(in the rows, 128 means zero)
One turn or mirror swaps these rows in pairs. Which row does each one swap with?
kup: [140 138 148 146 131  83 113 156 150 147 125 132 135 127 116 138 128 141
 110 155]
vura: [118 117 158 111 127 143 133 121 113 152 107 130 164 135 124 116  94 158
  99 104]
Resi: [ 88 130 133 124 121 121 108 140 142 141 135 101 100 102 130 154 142 106
 109 106]
maluv: [120 125 156 111 127 145 139 115 113 149 104 134 164 138 129 130  90 157
 109 106]
Kek: [136 134 118 116  73 136 157 116 121 140 134 128 123 139 174 120 136 133
 154 118]
limul: [143 130 154 142 132  74 118 161 151 144 130 122 135 126 120 129 129 127
 100 145]
pomi: [107 133 154 121 127 136 108 140 151 135 152 102  91 117 119 136 164 101
 111 107]
der: [165 144 135 139 131 133 155 168 125 147 153 148 118 150 140 107 157 107
 127 121]
Zavom: [131 117 159 100 127 139 146 121 129 143 106 142 154 139 117 119  83 156
 117 103]
Ditez: [125 118 159 108 141 142 150 112 128 149 111 133 155 124 124 113  94 141
  97  96]
Serof: [145 118 131 118  72 131 151 116 122 141 149 136 126 137 168 104 126 136
 145 127]
zevi: [101 120 134 127 130 128  97 143 143 138 141  98  94 124 114 139 162 104
 117 114]
Doked: [127  86 137 101 135 145 114  90 103 124 151 152 121 118 124 124 141 122
 133 110]
kupa: [141 134 141 146 138  74 119 146 149 147 124 135 134 127 117 120 125 128
 106 144]
vuz: [120 113 146 117 136 153 146 109 121 156  99 130 152 122 127 134  95 152
 110  94]
fom: [104  99 137 134 135 158 134 166  84 121 119 130 135 137 165 116 102 142
 138 133]
toka: [134 118 130 118  81 132 162 111 117 136 143 129 120 133 185 107 129 134
 144 121]
dez: [130  92 137 107 140 151 121  83 115 122 157 140 135 122 126 112 138 129
 132 104]
zelak: [124  98 127  89 132 145 123  88 119 127 154 133 140 129 135 139 149 117
 106 108]
sutu: [ 93  99 163 147 129 162 128 160  89 121 122 137 129 121 165 123 122 142
 139 114]
keb: [141 126 113 115  78 137 171 118 121 130 138 124 126 120 163 104 126 128
 142 117]
koset: [ 91 153 156 114 120 122 117 160 101 123 153  99 109 157 153 133 119 126
 139 149]
Poba: [145  86 133 103 140 138 118  95 110 109 144 149 136 115 133 138 142 117
 140 112]
sukig: [ 92 106 148 164 141 158 132 165 104 130 140 130 131 123 161 127 103 150
 126 135]
guki: [150 142 109 145 134 137 150 167 128 163 161 142 123 147 147 106 125 114
 120 115]
Pite: [107 159 153 119 131 123 125 156  90 113 153 100 114 158 143 137 122 122
 137 156]
bisot: [155 140 126 139 125 138 163 179 143 139 151 119 117 145 153  95 137 115
 125 129]
gozuz: [149 132 117 116  81 127 157 110 109 131 138 124 129 144 172 120 120 126
 151 123]
Kiga: [ 92 148 138 116 131 126 128 157  95 103 144  96 116 142 150 142 121 116
 138 158]
Depi: [136 113 134 103 136 141 134  82 110 123 167 149 133 110 119 125 131 133
 119 125]
vagev: [106 101 145 146 147 143 117 179  88 110 127 138 118 134 169 123 119 140
 125 126]
zoru: [143 136 144 134 134  84 132 159 149 155 129 129 119 122 109 148 108 128
 112 151]
zis: [101 162 147 130 110 125 128 149 103 105 141  86 115 146 149 141 118 132
 148 148]
dapo: [118 120 160 105 134 139 150 116 128 152 113 135 151 119 130 137  74 152
 116 110]
Kazi: [ 88 129 139 110 119 139  92 142 139 134 142  96 117 104 130 134 160 111
 106 109]
lat: [137 122 160 136 130  83 123 165 162 135 118 127 123 134 118 143 115 125
 112 144]
vudeg: [ 93 162 146 120 119 118 123 156  87 120 147 102 102 153 143 130 131 127
 142 152]
fubu: [ 99 160 150 117 121 122 123 151 101 106 147 105 116 147 155 137 126 135
 155 152]
Nofo: [103  93 167 145 131 142 146 157  92  98 115 128 132 112 155 113 119 138
 137 125]
Lif: [105 126 160 121 137 141 136 113 129 152  98 129 162 135 125 113  95 158
 100 110]
bibed: [ 99 137 133 119 139 131 104 138 141 132 144 105  97 117 124 127 162  98
 115  93]
rap: [146 136 149 142 152  80 121 156 147 137 130 120 127 118 111 141 124 124
 113 144]
sebof: [127 117 152 145 136  82 128 163 142 140 119 127 118 122 106 137 126 125
  97 146]
bokop: [121 132 161 109 134 142 132 117 125 156 109 133 166 132 141 123  93 158
 106  97]
gili: [145 139 152 146 127  76 119 159 152 142 124 122 139 122 121 140 120 124
 109 143]
dal: [143 118 129 126  71 132 156 119 120 140 135 128 122 125 172 109 119 132
 148 112]
Ludus: [156 142 131 124 130 131 165 169 119 142 131 129 120 153 139 101 155  97
 111 115]
rasi: [123  88 130 120 140 147 123  84 114 112 150 148 120 115 129 123 155 129
 127 120]
nam: [109 138 143 118 125 146 109 153 145 123 134  94 105 119 111 148 161 109
 122  99]
vatu: [138 100 126  97 125 142 112  97 113 122 163 143 141 111 124 120 153 123
 118 130]
Pakup: [103 127 134 123 115 118  97 141 141 121 158 104 106  97 104 139 158 119
 121 110]
Lege: [161 141 130 139 124 158 159 167 132 140 152 138 115 140 153  97 141 130
 112 107]

Nofo swaps with Ludus
bisot swaps with fom
sebof swaps with Ditez
zis swaps with gozuz
Depi swaps with Resi
zelak swaps with Pakup

One turn or mirror swaps these rows in pairs. Which row does each one swap with?
Nuz: [143 163 117 134 121 120 131 143 140 129 123 121 136  97 145 106 137 131
 120 157  83 114 137  93  95  81 149]
Fadiv: [181 116 143 135 142 135 138 134 148 117 119  89 163 119 169 149 160 163
 127 134 106  92 132 140 125  88 126]
Zazo: [156 149 148 147 121  75 104 136 128 129 119  98 118 107 136 144 161 135
 120 124  85 138 100 150 130 118 149]
modid: [168 134 121 108 107 145  92 114 130  92 142 122 157 137 129 129 125 135
 169 123  88 114 155 127 119  83 155]
gogab: [113 159 130 132 111 141 148 153 170 133  93 144 116 146 112 143 119 156
 147 117 132 135 123  99 152 120 152]
Rel: [147 136 117 117 128 130 116 128 154 127 131 160  87 170 113 155 147 145
 141 140 106  95 106 104 135 128 151]
Nilu: [148 124 128 141 166 113 137 119 146 137 106 171 159 116 129 129 121 143
 124 132 123  93 152 147 117  86 148]
tuzug: [157 169 134 153 144 109 112 118 116 152 105 130 152 142 101 179 141 145
 148 148 142 130  96 137 125  95 176]
suti: [151 174 118 158 145 101  96 132 102 143 123 114 152 151 104 175 138 140
 154 145 145 118 123 142 112  89 159]
luz: [149 147  87 150 120 130 110 107 164 123  89 114 157 123 153 159 147 136
 167 156 119 101 129 152 144 131 129]
Keti: [141 130 109 108  99 118  83 159 139  80 118 113 175 129 161 152 125 152
 140 162 127 106 138 127 132 100 171]
Rakip: [104 167 145 128 119 128 128 167 183 154  90 100 138 146 121 132 124 149
 139 110 131 131 133 129 149 113 153]
Sule: [134 164  88 147 128 125 107 108 172 100  96 125 169 121 158 157 157 137
 158 168 119 107 123 157 127 110 133]
Keve: [136 142 129 102 113 113 157 117 146 134  95 142 106 162 101 126 139 156
 132 129  99  96 127 109 128 100 163]
zul: [111 131 127 138 142 129 112 141 132 105 122  98 192 128 131 173 139 132
 111 161  80 134 138 130 147  69 145]
baz: [170 120 140 118 120 120  87 113 155 118 126 142 175 120 123 158 102 141
 131 147 102 107 101 155 116 127 134]
zapel: [131 148 122 151 120  85 134 160 103 110 119  98 157 154 135 171 131 126
 165 112  86 114 132 129 120 130 127]
geze: [141 166 121 127 125 115 124 144 160 130 142 134 120 101 149 103 119 129
 119 173  93 130 135 108 128  84 155]
mada: [102 153 121 149 124 107 148 167 160 161 122 128 128 159 129 143 142 154
 134 110 129 154 133 112 134 101 150]
dov: [112 156 114 127 158 132 129 143 154 106 113 140 192 131 144 158 129 126
 131 148  83 117 147 150 173  79 156]
pova: [148 136  88 156 122 117 118 125 160 113  94 128 162 121 157 160 161 123
 144 171 117 115 120 166 141 108 122]
kas: [132 124 131 143 133 116 112 140 131 165 123 151 150  92 125 148 126 136
 113 136 117  81 144 137 119  64 164]
Bupuf: [113 172 134  97 101 143 128 137 131 130 158 104 137 148 108 168 137 140
 115 103 120  98 113 141 149 120 137]
suge: [124 174 160  87 132 141 130 132 133 149 149  97 144 162 116 170 120 155
 141 128 102 111 140 147 156 118 151]
furug: [108 130 120 138 139 139 129 149 164 121 122 123 148 143 185 171 149 138
 156 112 144 132 108 114 139  95 146]
sirob: [166 120 170 133 156 103 142 151 134 122 121  87 152 127 148 137 161 155
 124 132 126  98 122 116 138  92 127]
gabir: [149 157 129 114 119 120 107 159 144 123 136 141 151 155 167 156 100 130
 127 166 103 141 148  89 116 105 157]
Muf: [111 150 137 107 152 136 122 132 138 134 126 160  95 167 117 150 150 139
 145 129  96  97 115 113 135 136 154]
nemav: [144 177 125 148 138 103 104 122 120 138 133 122 155 133 101 169 144 151
 150 164 145 129 118 153 106 102 175]
Zopu: [135 142 111 145 117  86 142 136 116 105 133 109 127 149 134 201 144 133
 159 125  99 121 118 130 108 132 141]
sali: [170 139 137 129 101  98 116 148 175 121 142 135 150 168 143 160 122 138
 115 164 103 129 160 113 125  93 140]
Nuso: [138 163 127 136 131 146 108 123 174 133 126 154 139 104 146 118 116 133
 126 153 100  92 116  98 131  73 129]
nitig: [154 148 116 139 104 129 117 131 138 109 152 101 145 133 127 111 135 122
 151 137  93 140 167 147  97  86 135]
mufe: [148 135 154 119 143 123 106 111 142 102 135 136 169 121 117 140 115 164
 134 140  90  94  89 166 124 119 125]
sufud: [112 170 130 123 116 143 146 151 178 131 100 139 136 151 126 140 119 153
 124 107 134 133 104 129 145 127 156]
zemo: [140 131 116 107 139 107 129 118 130 118 108 109 103 142 127 157 135 163
 139 123 131  76 135 147 132 107 197]
bemo: [121 131 131 112 125 129 142 125 160 130 108 171  87 148 120 151 139 165
 135 137 105 101 128 132 122 124 153]
suk: [160 124 127 117  97 133 113 116 147 111 137 107 165 130 135 110 141 129
 157 112  85 126 156 121 106  86 133]
kala: [112 138 156 101 161 110 116 147 118 156  87 116 138 128 122 133 164 134
 176 136 122 111 113 122 129  92 143]
sidim: [147 139  97 155 126 125 100 104 166 118 102 126 164 131 159 158 159 160
 153 159 110 102 117 169 147 115 128]
mur: [149 141 143 141 130 108  86 140 146 164 135  94 126 113 139 133 141 131
 112 161  86 152 143 144 133 102 139]
fige: [157 142 119 152 136 137 115 135 139  75  98 116 165 122  98 170 114 138
 118 118 118 128 112 120 144 117 116]
Rini: [144 150 131 147 133 139  97 180 105 113 132 142 147 149 120 158 152 132
 131  92 127 106 115 159 138 108 163]
Sot: [124 158 131 152 131 166 112 125 153  91  99 128 113 135 100 180 132 139
 147 116 116 134 129 114 158  99 122]
lita: [137 159 117  94  97 119 115 159 161 104 131 130 159 165 157 125 125 122
 116 168 103 136 122 103 140  95 148]
vuf: [122 147 130  83  99 124 131 141 130 134 149  93 126 154 124 177 149 164
 133 125 121 101 136 157 152 126 135]
lud: [120 144 137 130 128 141 121 139 141  91 110 109 122 143 107 163 154 116
 120  92 118 132 133 107 131  68 118]
vifig: [117 125 135 110 123 124 113 142 131 142  63 124 114 143 155 151 160 111
 157 140 100 102  99 129 136 111 167]
Sevad: [145 140 164 152 139 109 150 139 140 117 124  85 189 133 147 153 157 159
 131 134  95 119 153 149 131  99 134]
goni: [145 141 129 154 142 131  99 170 127  94 128 155 157 140 126 134 153 124
 128  98 105 100 114 141 172 110 165]
Lov: [122 150 120 145 172 127 144 127 129 117 116 133 190 126 131 162 124 150
 137 156  97 110 155 132 154  72 146]
Buged: [130 176 141 115  98 167 122 124 144 141 135  94 136 145 111 161 133 162
 136 115 113 103 109 138 154 136 135]
kug: [111 165 132 136 137 116 119 164 130 131 124 141 161 138 184 173 160 146
 153 132 133 124 102 104 144 117 149]
Luni: [148 143 153 116 121 113 118 151 172 118 124 134 172 156 155 146 118 132
 122 165  87 131 174 109 124  95 135]
fipu: [167 131 157 126 117 112  98 146 152 118 148 140 143 119 127 167 121 141
 115 158  96 122  82 168 121 112 150]
gato: [133 133 122 109 113 145 106 138 137  96 135 124 145 134 128 122 147 127
 185 142  68 116 169 136 124 101 121]
Biked: [113 127 155 119 149 123  99 125 126 141  79 112 112 141 123 143 147 108
 162 107 112 105 105 152 145  98 144]
gem: [109 146 149 117 150 110 102 151 122 152  94 136 139 134 151 129 161 133
 185 134 127 113 103 149 149 108 137]
siras: [122 137 129 120 150 130 133 144 138 100 110 130 177 140 122 164 120 133
 101 173 105 134 133 140 121  62 177]
Dusuz: [139 157 138 138 155 150  91 151 100 108 125 137 147 131 117 132 143 114
 154 111 116  87 101 149 147 130 138]
Tigef: [164 117 111 154 121 117 147 147 134 110 106 109 128 149 126 193 127 127
 161 119  93 116 120 115 117 124 133]
Lav: [116 175 141  93  97 142 129 143 135 153 144  93 146 159 121 167 137 144
 109 152 116 110 119 152 153  89 141]
ruk: [122 170 112 140 145 149 115 139 158 114 136 115 131  96 124 106 133 136
 130 156  82 112 133 105 119  69 153]
Peguz: [144 129 103 123 104 158 117 114 143 113 111 121 137 152 123 110 145 120
 179 121  84 125 147 128 117  74 145]
sile: [137 128 142 116 121 127  82 132 154 156 127 101 149 123 136 132 154 128
  87 114  79 131 119 131 150  95 146]
kun: [137 173 117 146 139 100 104 121 120 161 105 113 160 137  96 167 142 145
 151 150 141 119 121 143 110 112 171]

vifig swaps with siras
Peguz swaps with Lav
ruk swaps with Rakip
bemo swaps with gabir
Bupuf swaps with suk
mufe swaps with zapel
sirob swaps with goni
nitig swaps with Buged
kala swaps with dov

